Where one turn sends some rows of the set: a few examples, then the rows asked:
Tuga: [-0.72  1.70  0.48 -1.64  0.65  1.74  0.13  2.11 -0.32 -1.49 -1.13 -0.66
  0.21 -1.28 -0.11 -0.39  1.46 -2.04 -1.99 -0.69  2.02 -0.14  0.55  0.76
 -1.60  0.16  1.76  1.00 -0.62  1.71  1.76 -0.27  0.45 -1.09  0.20 -0.34
 -0.17  1.75  0.98  0.57  0.92 -0.16  1.22 -3.04  0.25]
fite: [-3.12 -2.41  1.21 -0.90 -1.29 -0.94 -0.14 -0.37 -1.35  0.57  0.22 -0.95
 -0.58 -1.13  1.43  1.99 -0.89  0.46  2.96  0.55  0.14  0.40  0.69  1.64
  1.52 -0.13  1.96 -0.37 -1.01  0.89 -0.60  0.67  0.49 -2.64  0.47  1.05
  1.12 -1.33  0.23  0.31  2.16  0.49  1.70 -1.36  2.20]
Goget: [-1.36  1.15  0.29  2.32  2.09 -0.56 -0.22  0.61 -1.98  1.29 -2.97  1.66
 -1.86  0.45  0.85 -0.70 -0.53  1.17  1.82 -0.82 -0.86  1.00  0.44  0.73
  0.26  0.48  1.74 -0.34  2.81 -0.38  2.31  1.35 -0.20 -0.55  1.76  1.02
  1.82 -1.00  0.44 -0.32  1.61  0.38 -0.51 -2.81  1.83]
bom: [ 0.56  1.09  0.59 -1.57  1.39  3.95 -0.10  3.19 -1.92  0.84 -1.17  0.85
 -0.94  0.00  3.68  0.85  0.27 -0.09 -0.74 -0.03 -0.79 -0.02 -0.38  1.43
  0.44 -0.41  0.06 -0.39  0.59 -1.65  1.04 -0.70 -0.75 -3.66  1.46  1.17
  0.59 -1.16  1.49 -1.34 -0.12  2.31  0.68  0.27  0.75]
fedo: [-1.55  2.22  1.45  3.39  0.56 -1.29  0.12  0.20 -1.59  0.21 -2.19  1.91
 -1.11  0.56  1.42  1.40  0.34  0.67  2.44 -0.99 -0.47 -1.33  0.71 -0.10
  1.66 -0.18  1.91  0.35  2.05  0.76  0.73  1.28 -1.12 -1.27  1.57 -0.01
  1.76 -0.60  1.50 -0.19  0.83  0.52 -0.06 -2.38  1.81]
Biz: [-2.07  2.31  1.91  3.18  0.68 -2.52  0.34  0.89 -1.64 -0.55 -1.95  1.35
 -1.71  0.15  1.80  0.27  1.65  0.74  1.43 -0.71 -0.41 -0.54  0.59  1.87
  1.49 -1.03  1.74 -0.53  2.11  1.25  1.96  1.41 -1.24 -3.17  1.28 -0.51
  1.09  0.23  1.75 -0.54  0.49  0.38  0.57 -2.49  1.19]
dup: [-1.79 -3.06  1.42  0.51 -1.29  0.51  0.09  0.40 -1.94  1.10 -1.09 -0.61
 -1.08  0.66  1.66 -0.07 -0.72  0.75  2.46 -1.05 -0.44 -0.90  0.70  3.10
  3.04 -1.24  2.50 -1.61  0.15  0.73  0.66  0.00  0.76 -2.09  2.65  0.15
 -0.51 -0.66 -0.23  0.39  1.43 -0.57  0.82 -0.26  3.18]
femor: [-1.17  1.09  1.99 -2.50  0.59  1.65  1.18  2.54 -1.11 -0.38 -1.63  0.99
 -0.32  0.62  2.49  0.36 -0.65  0.38 -0.51 -1.88  0.58  1.33 -0.31  2.68
  0.67 -2.34  1.26 -0.90 -0.67  0.62  0.96 -1.25  0.40 -4.44  1.54  0.53
 -1.32  1.25  0.41 -2.31  0.58  2.90 -1.80 -1.88  1.65]
fisop: [-0.90 -1.26 -0.95 -1.25 -1.61  0.50 -0.26  0.38  0.24 -2.27 -1.47 -1.41
 -1.41 -0.18 -0.69  2.86 -0.36  0.82  0.98 -0.32  1.04  0.24 -1.81  1.64
  1.69  1.34 -0.41 -0.79  1.77 -0.37  3.37  0.12 -0.76 -0.29  0.52  0.14
 -0.78  1.04  2.29 -2.04  0.48 -0.06 -1.10 -0.46  2.12]
Kamo: [ 0.30  1.84 -0.10 -1.63 -0.20  1.72 -0.56  2.08 -1.16 -1.16 -1.09 -0.45
  1.57 -0.56  0.10  1.93  0.17 -0.58 -0.78  0.87  1.68 -1.23  1.13 -0.49
 -1.42  0.16  1.77  0.83 -0.18  0.42  2.34 -2.08  0.59 -0.73 -0.57  0.41
 -0.24 -1.20  1.84  0.36  1.91 -0.13 -1.00 -0.91  1.01]
Vevi: [-1.33  0.98  0.51 -1.73  1.17  3.41 -0.33  3.18 -0.68  1.17 -2.52  1.06
 -0.87 -0.26  1.82  0.16  0.19 -0.40 -0.02 -0.41 -0.62 -0.18 -1.52  1.61
  1.20  0.22  0.05 -0.86  0.32 -1.63 -0.53 -0.56 -0.26 -2.78  0.38  0.46
 -0.80  1.17  0.16 -1.06  0.13  1.87  2.82 -0.76 -0.49]
limu: [-1.20  1.45  1.40 -1.26 -0.07  3.66  0.84  1.68 -2.45 -0.32 -1.12  1.43
  0.10 -0.09  2.79  0.90 -0.71 -1.28 -0.46 -2.62  0.51 -0.40 -0.46  1.55
  0.75 -1.37  1.40  1.49  0.48  0.69  0.40 -1.06 -0.45 -3.93  2.84  0.50
 -1.48  0.20 -0.06 -0.93 -0.23  2.64  0.13 -0.64  2.13]
vive: [ 0.18 -1.11 -2.24  0.17 -0.46  1.44 -1.05  1.21 -0.23 -1.14 -0.37 -2.22
 -1.53 -0.94 -0.50  2.20  0.42  0.49  0.42 -0.56  1.05 -0.83 -1.37 -0.16
  1.72  1.86  0.03 -0.06  2.39 -0.13  1.98  1.58  0.59 -1.38  0.51  0.34
 -0.68  1.53  0.84 -2.33  0.69  1.20  1.86 -0.18  1.89]
Roko: [ 0.56  1.60 -0.02 -1.12 -0.25  0.03 -0.70  1.18 -1.40 -1.31 -0.51 -0.07
  1.49  0.15  0.95  2.92  0.13 -1.85 -1.33 -0.83  2.90 -1.37  0.95  0.07
 -0.38 -0.08  1.89  1.30 -1.19  0.88  1.46 -0.86 -0.57 -0.18 -0.29  0.38
 -1.13 -0.72  1.42  0.29  1.00  0.59  0.80 -1.76  0.44]
redom: [-0.32 -0.74 -0.65 -0.86 -1.18  0.79  0.05  0.88 -0.13 -2.15  0.09 -2.17
 -1.84 -0.41 -0.95  2.59  1.60  0.43  1.44 -0.17  2.34  1.77 -1.45 -0.07
  0.51  1.89  0.50 -1.42  0.95 -0.88  2.34  0.96 -1.45 -2.59  0.30  0.64
  0.23  1.89  2.45 -1.49  0.90  0.55  1.12 -1.15  0.99]
Bip: [-1.70  0.29  0.90 -2.81 -0.21  1.46 -1.50  1.73 -1.01  0.61 -1.67  2.41
 -0.47  0.79  2.15  2.00 -1.21  0.21  0.94 -1.86  1.13  2.00 -0.95  1.73
  1.25 -1.82  1.24 -0.29 -1.65 -0.89  0.88 -2.09 -0.38 -2.75  2.51  0.18
 -1.89  0.22  0.24 -1.33  0.23  1.50 -0.18 -1.57  0.93]
Gis: [-0.06 -0.29 -1.67  1.39  0.05  2.18 -0.17 -0.03 -0.35  0.35  0.34 -2.78
 -0.41 -0.61  0.09  2.54  0.37  0.93 -0.63 -1.23  1.15 -0.40  0.20  0.44
  0.86  0.24  1.36 -0.15  0.25  0.31  3.29  1.41  0.95 -1.38  1.53  0.79
 -0.63  0.14  1.07 -3.97  0.17  2.35  0.76 -0.84  3.11]
ret: [ 0.83 -0.37 -0.80  1.24  0.60  2.61  0.51  1.53 -0.99 -0.89  0.39 -2.88
 -1.25  0.12 -0.76  1.50  2.03  0.59 -0.33 -0.69  1.95  1.03 -0.61  0.42
  0.63  0.88  1.49 -1.41  1.99 -0.90  3.30  1.33  0.08 -3.34  0.96  1.31
 -0.11  1.03  1.73 -2.26  0.22  1.26  1.68 -0.53  2.35]
Devis: [-2.08 -0.43 -0.27 -0.13 -0.66  1.40  1.12 -0.78  0.49 -1.81 -0.66 -1.64
 -0.64 -0.50 -0.44  2.50 -0.40  0.93 -0.50 -0.65  1.25  0.31 -0.15  1.97
  0.92 -0.38  1.05  0.13  0.29  0.97  3.78  0.37  0.29 -0.92  1.55  0.05
 -0.47  1.51  2.15 -3.41  0.13  1.17 -1.83 -1.34  3.78]
zaz: [-2.75  1.53  0.54  2.06  0.67 -0.98 -0.41  0.67 -2.02  1.03 -2.67  0.98
 -1.45 -1.32  0.15 -1.39  0.02  1.16  2.64 -0.92 -0.67  1.73 -0.01  0.41
 -0.76  0.63  1.85 -0.23  2.36  0.65  2.22  1.06  0.27 -2.28  1.54  0.55
  1.21 -0.15 -0.39 -0.34  2.03  0.37  0.60 -2.90  1.16]
lenof: [-0.92 -2.24  2.19  0.65 -0.97  1.15  0.06 -0.02 -1.89  2.77 -0.06 -2.19
  0.19 -0.43  1.65  0.47  0.43  1.30  2.74 -0.72 -1.17 -0.05  0.55  1.14
  0.95  0.19  1.90 -1.63 -0.49  0.11 -0.42  0.92 -0.11 -1.73  1.71  1.52
  0.18 -1.60  0.46  0.15  1.33 -0.24  1.95 -0.82  0.98]
Teno: [-1.95 -1.73  2.68 -1.13  0.64 -1.04  0.81  0.27 -1.21  0.26  0.08 -2.28
 -0.05  1.02  1.73  1.67  0.07  0.70  1.71 -0.71 -0.70  1.63  0.69  4.02
  1.90 -0.66  1.62 -1.78  1.19  0.06  1.54  0.52 -0.25 -3.32  0.92  2.00
 -0.08 -2.47  1.86  0.66  1.11 -0.94 -0.52 -1.38  1.53]
Tiz: [-0.42  2.52  1.17 -1.11  0.41  3.37  0.33  2.24 -1.16  1.21 -0.91 -0.70
  0.31 -0.27  2.96  1.28  0.08 -0.75  0.28 -1.95 -0.19 -0.63  0.13  0.69
  0.14 -0.36  1.05 -0.38 -1.68  0.13 -0.27 -0.36 -0.66 -4.02  1.38  0.68
 -0.60 -0.49  0.71 -2.13  0.66  3.63  0.33 -1.06 -0.08]
Belep: [-2.31  1.30  0.11  2.88  0.04 -3.28 -0.65  0.26 -1.51  0.29 -1.92  1.95
 -1.59 -0.13  2.42  0.38  0.18  1.33  1.50 -0.13  0.26 -0.58  1.27  1.25
  1.33 -0.92  1.92 -1.02  1.49  0.24  2.49  1.27 -1.06 -3.19  2.07 -0.34
  0.48 -0.15  0.66 -1.15  1.00  0.51  0.08 -0.80  0.46]
muziz: [ 1.73 -0.88 -0.16 -0.95  0.06  1.17  0.02  2.60 -1.42 -0.79 -2.30  1.30
 -0.53 -0.04  1.39 -1.27  0.45 -0.08 -2.72 -0.02  2.04 -1.11  0.41  1.17
 -0.70 -0.79  1.63 -0.26 -0.09  0.31  2.51 -0.57  0.54  0.74  0.84 -0.04
 -0.63  1.68  0.47 -0.19  0.78  0.10  0.39 -0.98  1.41]
veve: [-1.95 -1.13  0.25 -0.14 -2.22  1.43  1.01 -0.69 -0.10 -1.61 -1.11 -0.87
 -1.05  0.15 -1.39  1.66  0.87  0.65  1.19 -1.05  2.27  1.93 -1.17  1.41
  0.59  0.22  1.39 -1.49 -0.45 -0.57  3.27  0.05 -1.62 -1.22  1.95 -0.12
 -1.05  2.64  2.09 -2.03  0.01 -0.04 -0.05 -1.15  2.20]
Veg: [ 2.58  1.20  0.58 -1.10  0.18  1.03 -1.21  3.00 -1.13 -0.15 -1.33 -1.04
  0.47  1.07  1.09  0.59  1.76 -0.12 -0.95 -1.12  1.66 -0.04  0.66  1.11
 -0.69 -0.66  1.65 -1.68 -1.48  0.17  3.51 -1.42 -0.46 -0.59  0.56 -0.14
 -1.01 -0.63  2.28 -0.27  1.12 -0.42 -0.80 -1.93  0.13]
nolom: [-2.04  1.33  1.87 -3.22  0.17  1.54 -0.11  2.75 -1.26 -0.49 -2.51  1.60
  0.64  0.65  0.89  2.73 -1.06  0.36  1.12 -0.48  0.12  1.45 -2.20  2.15
  1.03 -0.61  0.31 -0.33  0.70 -1.22  0.19 -2.38 -0.20 -3.10 -0.73  1.06
 -1.62 -0.19  0.97 -0.79  0.71  1.31  0.11 -1.26  0.72]
pifam: [-2.15  0.97  0.70 -3.55  1.10  2.35 -1.17  2.82  0.14 -0.50 -0.86  1.81
 -1.24 -0.94  1.75  2.10 -0.28  0.07  0.62  0.96  0.17  1.41 -0.96  0.50
  0.71 -0.52  0.29  0.35 -0.19 -1.15 -0.45 -1.25  0.26 -3.81  0.46  0.36
  0.91  0.76  1.33 -0.52  0.56  1.43  0.99 -1.61  0.40]
rotul: [-1.54 -2.74  0.69 -0.96  1.63 -0.02  0.61  1.00 -1.14  0.97 -0.21 -1.86
 -2.40 -0.21  2.35  0.02 -0.41  0.23  0.74  0.84 -0.94  1.16  1.16  3.62
  1.65 -0.04  1.31 -1.71  0.16 -0.23  1.23  1.59  0.45 -2.58  0.81  1.78
  2.34 -1.87  1.02  0.11  1.65  0.42  1.11 -1.38  2.15]
Pum: [-1.23  0.21  0.46  1.76 -0.85  3.32  1.59 -0.56 -1.26 -0.81 -0.17 -2.10
  0.37  0.22 -1.56  2.12  1.26  0.43  0.21 -1.64  2.00  0.76 -0.33  1.00
  0.22 -0.39  2.41 -0.35  0.72 -0.01  3.73 -0.01 -0.42 -2.25  1.98  0.64
 -1.24  1.09  1.74 -2.50 -0.16  1.05  0.51 -0.76  3.63]
banol: [-1.75 -1.07  1.90  0.19  0.56  1.59  1.32  0.59 -2.06 -0.01 -0.37 -2.50
 -0.59  0.45  1.34  1.12 -0.46 -1.14  1.89 -0.76 -1.02 -1.25  1.02  2.91
  2.40  0.17  1.92  0.03  1.89  0.99  0.63  0.58  0.44 -2.76  1.26  1.49
  1.14 -2.72  1.28  1.39  1.52 -0.05  0.03 -0.84  3.39]
kalo: [-0.79  2.10  1.75  2.84  1.03 -1.14 -0.18  0.57 -2.05  1.40 -2.26  0.98
 -1.39  0.36  1.19  0.48  1.00  1.27  2.59 -1.25 -0.97  0.95  0.10  0.48
  0.18  0.12  1.47 -0.62  1.08  0.16  1.72  1.41 -1.19 -0.90  1.02  0.48
  2.21 -1.13  1.73 -0.89  1.20  0.77  0.13 -3.67  1.41]
Doka: [-2.71  2.29  0.44  2.48 -0.19 -2.73 -0.93  0.57 -2.51  0.52 -2.14  0.64
 -0.68 -0.45  1.18  0.31  0.53  1.04  2.56 -0.74 -0.22  0.61  0.26  1.64
  0.28 -0.04  1.71 -0.96  2.35  0.14  3.51  0.32 -1.09 -3.86  1.49  0.22
 -0.34 -1.42  0.57 -0.55  1.62 -0.05  0.27 -1.03  0.15]
zava: [ 1.14  0.53  0.24 -0.95 -0.46  0.47 -1.18  1.91 -2.04  0.60 -1.55 -0.07
  1.32  0.00  0.69  0.69  1.13  0.07 -1.60 -0.34  1.99  0.64 -0.22  1.75
 -1.55 -0.60  1.59 -0.97 -1.45 -0.69  3.77 -1.54 -0.44 -0.06 -0.25  0.73
 -2.00 -0.79  1.06 -0.62  0.62 -0.32  1.63 -1.08 -0.20]
luf: [ 0.26  0.16 -1.17 -1.40  1.51  0.36 -1.18  2.77  0.36 -0.80 -1.56  0.42
 -0.68  0.12  0.96 -0.44  0.50 -0.50 -2.89  0.19  2.50 -0.40  1.53  1.87
  0.17 -1.24  2.26 -0.76 -0.82  0.28  3.14 -0.92  1.31 -1.14  1.08 -0.54
 -1.06  1.44  0.64 -0.31  1.01 -0.40  0.20 -1.46  0.44]
tidiv: [ 0.18  1.08  1.43 -1.01 -0.58  0.74  0.20  2.91 -1.40 -2.32 -0.90  0.16
  0.89 -1.08 -0.02  0.05  1.79 -0.33 -1.73 -0.06  2.28 -1.10  0.15  0.48
 -0.94 -1.22  2.01  0.85  0.63  1.97  1.73 -1.38  1.34 -2.39 -0.55 -0.47
 -1.16  2.05  0.99  0.39  0.94 -0.34  0.90 -1.66  1.40]
Fufop: [-2.21 -2.16  2.89 -0.28  0.23 -0.37  1.85 -0.39 -0.99  0.64  0.86 -2.00
 -0.82 -0.78  2.35  0.12  0.45  0.59  0.94 -0.74 -0.30  0.88  1.56  2.53
  0.98 -0.90  2.12 -0.85 -0.33  1.90 -0.52  2.08  0.31 -3.18  1.60  1.52
  1.21  0.25  0.83 -0.23  0.81  0.72  0.82 -2.31  1.98]
lugod: [-2.88 -2.11  2.13 -0.42  0.20  1.14  0.57  1.11 -1.15  0.60 -0.89 -1.82
 -0.49 -0.34  0.27 -0.39  0.31  0.67  2.22 -0.13 -1.31 -0.07 -0.04  2.58
  2.10  0.12  1.66 -0.94  2.86  0.47 -0.04  0.24  1.13 -3.07  1.36  1.08
 -0.31 -0.05  0.32  1.79  1.20 -1.92  1.39 -0.61  1.59]
Guma: [-3.37  1.85 -0.40  1.52  0.81 -2.36 -0.30  0.09 -2.02  0.21 -1.85  1.04
 -0.96 -1.28  1.06  0.38 -0.93  0.76  2.02  0.03 -0.03  0.97  0.99  0.37
 -0.55  0.66  1.93  0.41  2.81  0.27  2.55  0.86 -0.23 -3.30  1.20  1.23
  1.08 -1.40  0.20 -0.33  2.33  0.70 -0.45 -1.59  0.76]

pifam turns into Tiz
Doka turns into Goget
Where do these go?
veve turns into vive
Kamo turns into Veg
lenof turns into dup

